Rotation paths and how fast each direction turns (degrees a step):
Each turn is a multiple of 5 degrees from 10 to 175, or 0.
Each row of a path follows its step; steps can be skipped.
Path 1:
step 0: [ 35.2  -2.3   4.9   4.3  31.7  14.8   5.9  26.1  -7.1 -12.5 -24.4  27.7
  -1.2 -19.5 -21.0 -36.8 -14.6  22.6 -26.0  22.6  24.3  -1.6 -22.4 -10.6
  27.0  33.1 -33.1   7.6  22.0   2.9  20.2 -11.3  36.7 -21.4   2.1 -25.5
  -2.5  38.6   0.7 -12.4  -8.8  33.7  46.0  -7.3]
step 1: [ -4.1  17.9  -5.5  26.3  25.4  42.1  -9.9  -7.9  -8.2   0.2  38.6   6.9
   1.8 -22.5   7.5  -5.9 -26.3 -13.5 -14.3  11.3 -21.3   2.5  18.7 -29.3
  -4.9  52.7 -39.7   6.8  21.2  44.0   2.9 -29.6 -11.7  -4.3  30.0 -31.5
   4.5   8.7 -36.9 -14.4  -0.6  27.3  -9.7 -20.0]
step 3: [ 16.4  20.2 -14.4   4.2  11.6  33.4   7.7 -40.7   3.5  26.6  19.6   8.7
  37.2  13.4 -19.0 -14.0  13.6 -32.4 -23.9 -15.4  -6.8  14.3 -26.7  -0.3
 -13.7  24.5   2.6  35.2  46.3  23.3  -7.7 -26.0 -25.5  23.8  -2.3  -7.9
 -10.4  20.0 -43.7 -32.7  -5.7 -25.8  25.1  -4.3]
step 4: [ 47.3  18.8 -16.6 -22.3  40.8   1.2   5.6  14.0 -18.7  49.9  -8.1  24.0
  13.4   1.7  -7.0 -19.4  25.5   1.2 -19.7   2.9  -0.1 -37.1 -10.9  -6.6
 -54.3  -1.0 -11.2  14.3   9.3 -10.4  34.5 -14.1  19.3 -30.4 -14.9 -30.5
 -16.8  30.6 -14.4  -7.1 -11.3  11.2  22.0   6.8]
step 7: [ 19.9   2.0 -20.7 -16.7  -8.7 -13.4  43.6 -64.4  28.5 -15.2 -17.0  19.7
  37.1  -8.7  24.0   9.9   5.3  -3.2 -50.0  27.1  -8.7 -16.7  21.3  -2.4
   8.5  11.2   2.4  22.2  16.8  31.0   1.5 -23.5 -25.7   8.9   7.8  -8.5
 -21.5 -10.0 -16.3 -21.6  -8.2   5.2  33.2  -9.7]
step 9: [ 40.9   2.0 -22.9  10.3  18.4 -11.4  29.4 -10.8 -11.3 -28.6 -16.9   6.5
  15.8  -6.9  22.6  19.4  -2.1  -4.8 -24.5 -42.2 -28.1 -37.6  12.8   7.9
 -19.9 -28.0   1.2  15.5  57.4  17.9  20.8 -13.4  13.2  -6.5  23.4 -28.6
  -0.9  15.6 -27.5   5.6 -49.3  21.1  -3.6  -4.1]
step 11: [ 23.8   6.3   9.6  -8.5  15.3   7.5  47.5 -44.5   1.2 -16.9   1.0  53.2
  36.0 -33.5  -0.4  51.2   2.6   9.3  -0.1 -13.1  -7.6  26.8 -17.8  -8.2
   5.8   5.9  -0.8  -2.9  25.0  12.3  32.1 -11.1  25.0   4.4   3.5  15.5
 -11.6 -23.3 -22.3  15.7 -16.8  32.6  15.0 -24.7]
step 12: [ 12.6   5.7  -1.4  -9.9  30.2 -34.0  -5.8  -9.8  -3.4  15.9 -11.9  49.6
  -8.7 -18.9  11.3  19.4  -1.4  -6.8 -29.6  -6.2 -35.0  -3.8   9.6 -20.4
 -20.7  32.1 -14.7   1.1 -22.9  54.9  13.0   8.0 -41.5  22.4 -53.0  10.0
  -5.9 -16.4 -10.6   2.8 -18.5   8.0  26.8 -23.3]
step 14: [ -5.7  41.1  17.5   2.6   9.3 -43.2 -36.5  -6.1   8.3 -22.6  -3.2  -8.2
  18.1 -28.4  -7.6  19.4  16.9 -13.0 -20.0 -47.0 -11.0 -33.3 -19.1  -8.4
 -31.5   9.9 -21.2  28.5  21.6  17.4  20.7  -4.2 -18.3  26.4 -36.9 -35.6
  22.4  -0.5 -12.1   9.0  -4.9   5.5 -19.0 -25.3]
step 17: [  9.9   4.7 -12.2 -71.4   2.5  13.8  12.4  23.6 -23.1 -19.7 -25.5  37.2
  21.0  28.7  19.6  26.3   3.6   5.9 -32.7 -15.4  11.5 -13.2  17.6   8.5
 -11.8  34.1  -4.9 -22.4 -13.9  11.2  30.8 -13.6 -21.9  17.1 -13.6  10.5
  16.3  -1.5   3.2  20.0 -40.2  19.7 -23.9  15.0]
step 18: [-23.4  32.4   3.2 -36.9  19.6 -25.1   2.2  14.6  26.3 -41.1 -10.2  25.9
   8.7  12.5 -38.2   7.0  15.3  29.4 -31.4 -17.8   7.9 -16.5   4.6  21.4
  24.7  10.2 -25.3 -15.9  47.7   8.5 -27.1  -4.6 -32.3  23.8 -26.4 -35.1
   9.4  -6.3  -8.0  11.3  -2.2  10.2   4.3 -27.4]
[  7.3  -2.9   3.7  17.0  -9.6  -8.9   5.4  -1.6   5.2  -5.6  -2.5  -0.4
  -0.3 -14.3   4.3   7.3  -8.6  -1.0   9.7  -5.8  -4.0  -1.3   3.0   5.3
   1.3  -0.3   7.3  -4.2  -2.8   1.8  13.9   8.9  -5.1   8.2 -13.3   6.3
  -7.0   7.3  -0.1  12.0  -3.3   2.5   0.7   0.7]
20
[  4.9  -6.4  -3.8   3.5   6.1   0.1   0.0  18.8 -12.1   0.8   5.0  -5.0
  -2.6   3.3  -2.7  -3.1  -5.3  -4.4   4.0   4.9 -14.1  -3.1   8.0  -9.0
  -0.4  -4.3   2.3  -3.5  -5.5  17.1  -3.2   7.1   0.5  -4.2   6.0  -4.1
  -7.6 -11.6  -4.5   6.2 -12.4   4.0   1.8   5.1]
95
[  7.0  13.6   5.6  -0.2  -0.3  -3.1 -12.5 -13.1  -4.3  -4.0   4.4   2.2
   1.9   6.9  -1.1   3.8 -15.4  -6.5  11.7  -2.5  -1.2   5.4  -3.6  -5.7
 -11.6  -5.8  -5.2  -3.9  -3.0  -6.0   1.1 -17.3  -2.2  -9.5   2.3  -2.8
  -0.5  -1.4  -4.3   9.9  -8.5   1.3  -3.9   0.4]
140
[-12.0  -0.4  -5.9  -9.0  -4.6  -8.5   1.4  -1.7  -2.1  -4.2  -2.9  12.5
  -8.8  -1.1   1.5  12.0   8.9   3.9  -5.4 -10.9  -4.5  -3.4 -10.9  -7.4
   9.9  -4.0   1.5   3.4   1.5   4.4   5.8  -1.7  -0.1  -6.2  -6.9  -2.5
   0.5 -13.5  -0.6  10.8  -6.9 -11.5 -10.8   2.6]
10
[  0.8   0.7   0.5   1.8   3.2  -6.1 -11.6   9.0  -6.3  13.3  13.0  10.0
  -5.4  -8.4  -6.1   1.8  -5.8  -2.6  -4.7  -1.7   5.3  -5.0   2.1  -1.6
  -2.6  -9.6  -9.3   4.9  -7.0  -3.3  -0.1   1.8 -13.3   0.7 -15.1  -3.8
   1.3  -2.1  13.1  -7.2  11.1   4.0  -1.3   3.8]
170
